In the data rows, the value 50 means zero.
Some points, each followed by its number:
Array([51., 57., 50., 64., 30., 36., 27., 49., 75., 46., 72., 49., 75., 35., 34., 57., 63., 67.,
       52., 53., 47., 47., 53., 48., 50., 51., 63., 55., 51., 47., 51., 66., 47., 52., 53., 67.,
       55., 59., 34., 62., 44., 72., 58., 57., 67., 45., 71., 70.]) 0
Array([53., 44., 36., 42., 65., 64., 52., 31., 38., 49., 32., 47., 41., 80., 45., 38., 40., 50.,
       56., 50., 52., 57., 47., 52., 46., 45., 51., 63., 50., 54., 54., 41., 53., 46., 56., 62.,
       48., 50., 34., 58., 46., 52., 70., 57., 61., 56., 75., 70.]) 1
Array([51., 62., 40., 45., 40., 53., 63., 31., 65., 44., 54., 53., 26., 42., 53., 60., 8., 67.,
       59., 65., 68., 47., 66., 49., 40., 48., 36., 55., 62., 46., 66., 55., 63., 47., 55., 35.,
       49., 58., 19., 22., 27., 23., 26., 27., 26., 26., 26., 29.]) 2
Array([38., 38., 27., 42., 80., 49., 37., 67., 20., 55., 36., 45., 74., 93., 24., 3., 92., 45.,
       54., 37., 58., 49., 25., 49., 52., 52., 36., 73., 63., 66., 35., 43., 61., 60., 52., 86.,
       0., 42., 43., 50., 49., 35., 66., 72., 38., 46., 65., 73.]) 3
Array([62., 47., 30., 51., 64., 66., 63., 51., 39., 59., 38., 58., 26., 60., 55., 49., 47., 46.,
       49., 67., 62., 47., 72., 52., 42., 36., 52., 41., 47., 48., 57., 57., 21., 24., 22., 21.,
       24., 22., 19., 22., 27., 23., 26., 27., 26., 26., 26., 29.]) 4
Array([72., 50., 57., 51., 58., 59., 56., 59., 44., 58., 45., 46., 38., 52., 68., 59., 56., 34.,
       37., 55., 49., 34., 67., 44., 54., 33., 50., 25., 53., 41., 58., 61., 45., 73., 99., 44.,
       58., 54., 61., 22., 27., 23., 26., 27., 26., 26., 26., 29.]) 5
Array([56., 45., 45., 52., 52., 58., 65., 50., 54., 46., 35., 49., 20., 48., 61., 56., 26., 41.,
       55., 41., 23., 67., 63., 55., 56., 56., 59., 44., 44., 53., 57., 38., 45., 59., 40., 35.,
       61., 60., 45., 58., 59., 60., 52., 52., 68., 55., 60., 57.]) 6
Array([51., 56., 42., 42., 49., 39., 52., 61., 54., 51., 56., 37., 36., 45., 59., 58., 49., 55.,
       48., 52., 40., 62., 53., 62., 52., 48., 57., 32., 56., 51., 48., 56., 37., 57., 0., 51.,
       58., 50., 58., 60., 51., 52., 52., 41., 57., 51., 50., 60.]) 7
Array([60., 49., 39., 60., 41., 63., 61., 55., 34., 61., 33., 56., 38., 46., 58., 62., 32., 38.,
       55., 32., 27., 53., 48., 46., 46., 59., 54., 42., 50., 54., 48., 50., 41., 62., 60., 45.,
       48., 61., 53., 75., 53., 53., 44., 54., 99., 63., 54., 51.]) 8
Array([56., 56., 65., 61., 43., 39., 64., 66., 55., 47., 63., 46., 63., 25., 55., 72., 51., 45.,
       32., 34., 43., 53., 38., 45., 54., 54., 54., 60., 49., 62., 41., 34., 53., 54., 54., 47.,
       52., 58., 55., 58., 45., 56., 63., 56., 48., 59., 61., 66.]) 9
Array([56., 42., 28., 39., 69., 73., 75., 47., 46., 73., 50., 58., 19., 63., 58., 54., 39., 50.,
       48., 58., 66., 46., 56., 58., 44., 50., 45., 53., 59., 40., 52., 48., 46., 55., 54., 66.,
       63., 36., 73., 37., 27., 23., 26., 27., 26., 26., 26., 29.]) 10
Array([57., 49., 57., 49., 65., 61., 47., 49., 66., 56., 43., 47., 60., 59., 69., 59., 47., 58.,
       51., 54., 52., 40., 70., 47., 47., 40., 61., 37., 53., 37., 54., 57., 43., 62., 62., 56.,
       50., 59., 40., 54., 48., 50., 64., 69., 47., 67., 58., 69.]) 11
Array([43., 87., 90., 63., 37., 2., 28., 54., 83., 13., 72., 44., 78., 10., 35., 62., 63., 82.,
       47., 35., 48., 35., 15., 51., 55., 51., 52., 66., 63., 61., 43., 56., 49., 59., 61., 46.,
       51., 62., 79., 69., 31., 93., 38., 63., 63., 54., 76., 0.]) 12
Array([47., 47., 51., 41., 58., 62., 46., 60., 67., 50., 53., 35., 62., 57., 60., 12., 41., 54.,
       52., 47., 41., 60., 56., 53., 46., 45., 60., 42., 46., 45., 52., 53., 50., 60., 44., 46.,
       52., 54., 51., 56., 57., 41., 63., 68., 45., 77., 49., 51.]) 13
Array([50., 39., 42., 61., 40., 54., 65., 57., 37., 58., 57., 54., 28., 49., 60., 61., 44., 40.,
       50., 48., 42., 61., 54., 49., 51., 58., 45., 47., 49., 52., 48., 43., 50., 53., 57., 54.,
       67., 44., 68., 69., 52., 52., 45., 56., 61., 55., 50., 63.]) 14
Array([52., 43., 28., 49., 64., 42., 47., 42., 21., 66., 37., 43., 40., 72., 39., 36., 64., 46.,
       43., 35., 37., 39., 27., 49., 61., 63., 41., 63., 55., 64., 44., 38., 50., 48., 51., 63.,
       48., 44., 99., 52., 52., 48., 66., 51., 55., 66., 51., 74.]) 15
Array([55., 58., 52., 51., 79., 10., 45., 59., 55., 54., 55., 36., 56., 63., 64., 43., 85., 48.,
       41., 65., 42., 59., 59., 58., 49., 44., 68., 29., 54., 38., 58., 65., 43., 59., 51., 68.,
       41., 40., 44., 38., 52., 44., 53., 57., 53., 40., 53., 66.]) 16
Array([52., 35., 39., 65., 34., 67., 46., 53., 56., 64., 47., 64., 56., 47., 51., 55., 42., 41.,
       53., 44., 51., 52., 61., 49., 48., 47., 35., 63., 56., 51., 50., 53., 63., 49., 55., 65.,
       74., 49., 70., 52., 27., 23., 26., 27., 26., 26., 26., 29.]) 17
Array([53., 46., 37., 46., 65., 54., 58., 60., 43., 55., 43., 43., 43., 66., 55., 47., 59., 46.,
       51., 71., 57., 38., 65., 46., 43., 43., 46., 44., 45., 34., 57., 69., 56., 53., 59., 66.,
       48., 53., 49., 47., 53., 60., 59., 59., 57., 49., 56., 66.]) 18
Which five points above are nearest to each new point by angle? Their numbers follow each, nearest first.
Array([56., 33., 28., 51., 67., 77., 37., 54., 45., 63., 37., 44., 74., 76., 49., 35., 65., 39.,
       61., 49., 53., 49., 49., 57., 41., 64., 45., 52., 47., 53., 54., 57., 61., 47., 45., 69.,
       55., 51., 58., 38., 64., 37., 66., 59., 43., 53., 64., 65.]) 3 1 18 15 13
Array([46., 41., 44., 48., 57., 53., 32., 57., 53., 46., 54., 44., 86., 70., 49., 33., 83., 55.,
       39., 43., 55., 47., 43., 38., 47., 49., 46., 0., 66., 60., 39., 40., 62., 58., 60., 66.,
       60., 50., 38., 36., 47., 39., 64., 70., 47., 59., 66., 72.]) 3 16 11 13 0
Array([49., 36., 24., 40., 59., 61., 30., 52., 38., 54., 49., 51., 70., 83., 46., 29., 71., 49.,
       62., 44., 59., 39., 45., 47., 55., 46., 44., 62., 55., 52., 49., 52., 46., 56., 68., 61.,
       47., 55., 44., 45., 58., 49., 71., 51., 60., 64., 56., 59.]) 3 1 15 18 13
Array([41., 51., 68., 50., 37., 34., 41., 53., 68., 39., 60., 64., 62., 27., 37., 59., 52., 55.,
       45., 64., 72., 44., 29., 54., 51., 46., 37., 76., 54., 53., 50., 41., 68., 46., 45., 34.,
       48., 58., 66., 40., 64., 47., 52., 44., 66., 65., 47., 43.]) 12 9 0 2 17
Array([55., 58., 72., 60., 29., 22., 39., 48., 74., 30., 66., 44., 51., 19., 33., 62., 56., 60.,
       49., 47., 43., 46., 49., 49., 49., 59., 52., 56., 48., 47., 53., 55., 54., 51., 58., 45.,
       51., 64., 40., 67., 53., 87., 26., 27., 26., 26., 26., 29.]) 12 0 2 9 17
Array([46., 59., 56., 33., 73., 40., 37., 51., 43., 47., 59., 39., 78., 59., 73., 39., 78., 67.,
       60., 65., 54., 46., 74., 58., 51., 44., 68., 29., 0., 35., 61., 59., 40., 56., 60., 21.,
       24., 22., 19., 22., 27., 23., 26., 27., 26., 26., 26., 29.]) 4 5 16 2 10
Array([55., 80., 68., 51., 30., 30., 46., 51., 63., 44., 73., 52., 38., 14., 47., 71., 37., 63.,
       42., 45., 57., 36., 37., 41., 55., 64., 50., 62., 60., 44., 42., 48., 43., 71., 54., 19.,
       51., 67., 58., 58., 56., 57., 47., 57., 54., 65., 40., 38.]) 12 9 0 2 8
Array([45., 38., 30., 55., 54., 67., 34., 46., 39., 53., 38., 55., 79., 75., 41., 27., 67., 43.,
       56., 49., 66., 53., 42., 48., 56., 46., 53., 57., 52., 49., 46., 53., 57., 60., 51., 72.,
       36., 47., 31., 41., 61., 45., 67., 48., 49., 60., 64., 70.]) 3 1 18 15 13
Array([47., 43., 47., 53., 64., 60., 57., 54., 52., 62., 45., 46., 57., 68., 77., 55., 45., 43.,
       51., 60., 47., 44., 74., 42., 52., 28., 71., 34., 48., 35., 56., 56., 45., 56., 55., 52.,
       56., 63., 59., 51., 74., 31., 66., 56., 40., 79., 56., 48.]) 11 13 18 16 5
